Where one turn sends some rows of the set: a few examples, then the rows asked
z219: [-13   6 -15   4  -5   1 -10   4  11   0  12   8  -3  -4   9   1   0]
z427: [ -6   3  -4 -12   2   0 -14  -1  -8   4   0  -1  12   0   0   8   2]
z76: [ -2  14  -7  10  -4   4 -12   3  -9  -7  16   1   4   4   7  15   3]
z604: [  6   2 -12   2  -9   0 -16  -6   1   2  16   7  -3   5   3   7 -15]
z410: [ 10   3   3 -11 -17   0 -13  13   2  -3   9  -3  -4   7  16  -1   0]
z252: [  3  17  -8 -11 -13   1  -9  11  -7   0   9  -1 -12   9  12 -11  -3]
z869: [  4   0   0  -4 -16  11  -6  -2   5   2   5   0  -3  15  10 -13  -7]
z885: [  5  -9 -20  -9  -3  13 -15  12  -8  13   1  11  -5   1   6   2   4]
z124: [  2   2 -21   3  -4   6  -7   1 -12  -5  -8  10   1  -6  -3  -7  11]
z583: [  2   2 -23  -6 -27  11  -7   5  -4  -1   9   8   7   6   4   7   1]
z540: [  7 -11 -23  -4  -4  12 -15   9 -11  11   1  11  -6   1   6   2   4]
z426: [  0   5 -22   0  -6   8  -6   1 -12  -7 -10   7   0  -3  -2  -6  12]
z692: [ 14  -7 -10   4  -6   7  -9  12 -14   0   1  12  15  -8   1   3   2]
z935: [ 7 10  8 -2 -2 10 -8  6 -9  0 11  4  0 21  7 -5  0]
z569: [ 16  -3  -9   2  -7   7  -9  11 -10  -3   3  12  17  -7  -2   1   0]
z533: [  7  12 -16  -3   2  12 -21  10   4  -4  13  12  -2  -4  -7  -4   5]
z595: [ -1  10  -4   3  -8   9  -5  17   5  -6   8   2   2  14  11 -16   2]
z742: [  4  14   5 -11 -11   2 -10   2  -5 -13   8   7   1   2  13 -11  -2]

z540 turns into z692
z569 turns into z426
And these:
z935 turns into z595
z219 turns into z604
z410 turns into z742
z583 turns into z427

Where one turn sends some rows of the set: a few examples, then the rows asked
z943: [ 19   8  -5 -11  -3   0  10   0  -4 -13 -16 -10 -11   5   8   4]
z942: [ -6   5  -3 -11   9  -9  -1   6   3  -5  -1   2 -11 -10  11   5]
z501: [ 10   1 -20  -8   1  -7  -7   6   1  -9  -4  -2 -11   5   4  -2]
z161: [-14  10  -6 -15  -2   2  10  -1   6  -2  -1   2   0   4  -4   7]
z68: [  0   4  -7  -9  12  -9  -1   2   3   0  -2  -3  -2 -11  12   6]
z844: [ 10  -3   1  -5   7  -1  -5  13  -9  -3  -7 -15 -12   9  13  -1]
z874: [-3  4  2 -1 -3 -7  1 -2  3 -9 -7  5 -7  4 27 -3]
z749: [ -4  -2 -12   4  -3  -1   0   9  -7  -3  -5  -8  13   5   9   4]
z852: [ -7  -3   3   2   5   3  10   7   1  -7 -10 -22  -6   1  10   2]
z90: [  4   9  -2  -2   8   7  17  17  -5 -12  -2  -9 -11  -1  10   8]
z792: [  7   0  -8 -17  -7   3  -4   8  -7 -20  -3  -4  -1   6  14  -8]
z86: [ 15   8  -4 -24   0  -7   2   2  -8  -5  -8  -7  -9  -2   6  -3]
z385: [  1   5   3  -1  -4   0   6   7 -10   8   7 -13  -9  14   7  -8]
z947: [ -6  10  -8   0  -5   1   3   2   7   1 -22   0  -6   8  18  -8]
z181: [ 10   1  -9  -3  -3   9   7  18  -8  -9  -8 -12   0  20  10   3]
z78: [-10  12  -8  -6  -3  -2   2  -6  -5   7  -7  -7  -8  15  17  -6]
z398: [-12  11   4 -16   1   4  10  -2   0  -3  -8   0   1  12  15 -10]
z198: [ -1  -4   6 -13  -3  -6 -11   1   2   4  -4  -5 -13   8   5   0]
z988: [ 11   8  -4  -9   7   8  16  13  -2 -15   0 -13  -6  -3  14   4]
z482: [ -7   3  -4 -14 -10  -2   1  16   2   8  -5   2   0  13   5  13]
z66: [ 12   8  -4 -21   2   4   9   6  -2   0   2 -10 -16  13   2   8]
z123: [  8   7  -5 -12   0   5   6   4  -7  -4   1  -8 -16  17  -4   7]
z631: [  3  -1   6  -9 -14   9   5   3   4 -12 -10  -6 -12  13   3   6]
z41: [ -7  -3  -5 -11 -11  -7  -7   1   9  -6  -3   2   5   1   9  -4]
z31: [  0  13  -4  -1  -9  -3   2   6  -9   4   2  -2 -13   8  25  -1]
z265: [ 15   2 -20 -12   0  -6  -6   5   2  -1  -3   0  -5   7   5   5]
z573: [ -1   8  -8 -10  -7   5  13  18   8  -1 -15   0   1  13  10 -13]
z543: [  5  10 -10  -2 -17   1   7  16   2   2  -3  -7 -14   9  17 -10]
z617: [ 8  8  2  2 -4  4 10 24 -7  2 -4  0 -2  4 15 -6]
z971: [ -4  14   5   0  -6  10   7   7  -3  -2 -13   3  -2  -2  15 -10]
z21: [  7   6 -15  -5  -6   8  14   5  10 -15  -6  -4   7   2   3   4]
z491: [  1   9 -12 -10  -8 -14  11   6   3   4  -5  -3   6  -7   7  10]
z817: [ -8   7  -2 -12   2   2  12  -4  12   2  -3  -4   0   0  -3  10]
z909: [  5   9  -8 -24  -5 -13   4   5   2   5  -5  -4  -4  -4   3   0]
z529: [ -3  13  -1  -7 -12  11  11   8  -4   3  -3 -10  -7   7   7 -18]
z162: [ -7   7   1 -10  -6  10  19  15   2  -6  -4 -11   2  15  11   8]
z296: [  8   9  -7  -5  -2   1  21  -2  -1  -9 -13 -18  -4   7   5   8]
z93: [ -6   3  -2 -25   4  -5   2  19  -1  -2  -3 -11  -9   2  18  -2]
z103: [ -1   7 -20  -2  -2   4  14  13   7 -14  -7  -4   5   2   4   1]
z227: [-14   3  -2 -10  -4   0  11  11   7  -9  -2  -6   7  -4  19   0]
z892: [  2  -1  -9   2 -10 -10   1   1   7   1  -3  -8 -13  16  13  -7]
z642: [  0  10  -8  -2  -3  -5  21   0  -3  -3  -6 -12   7  -3   8  11]

z123 turns into z501
z971 turns into z529
z68 turns into z817
And these:
z482 turns into z749
z227 turns into z162
z398 turns into z573
z943 turns into z86

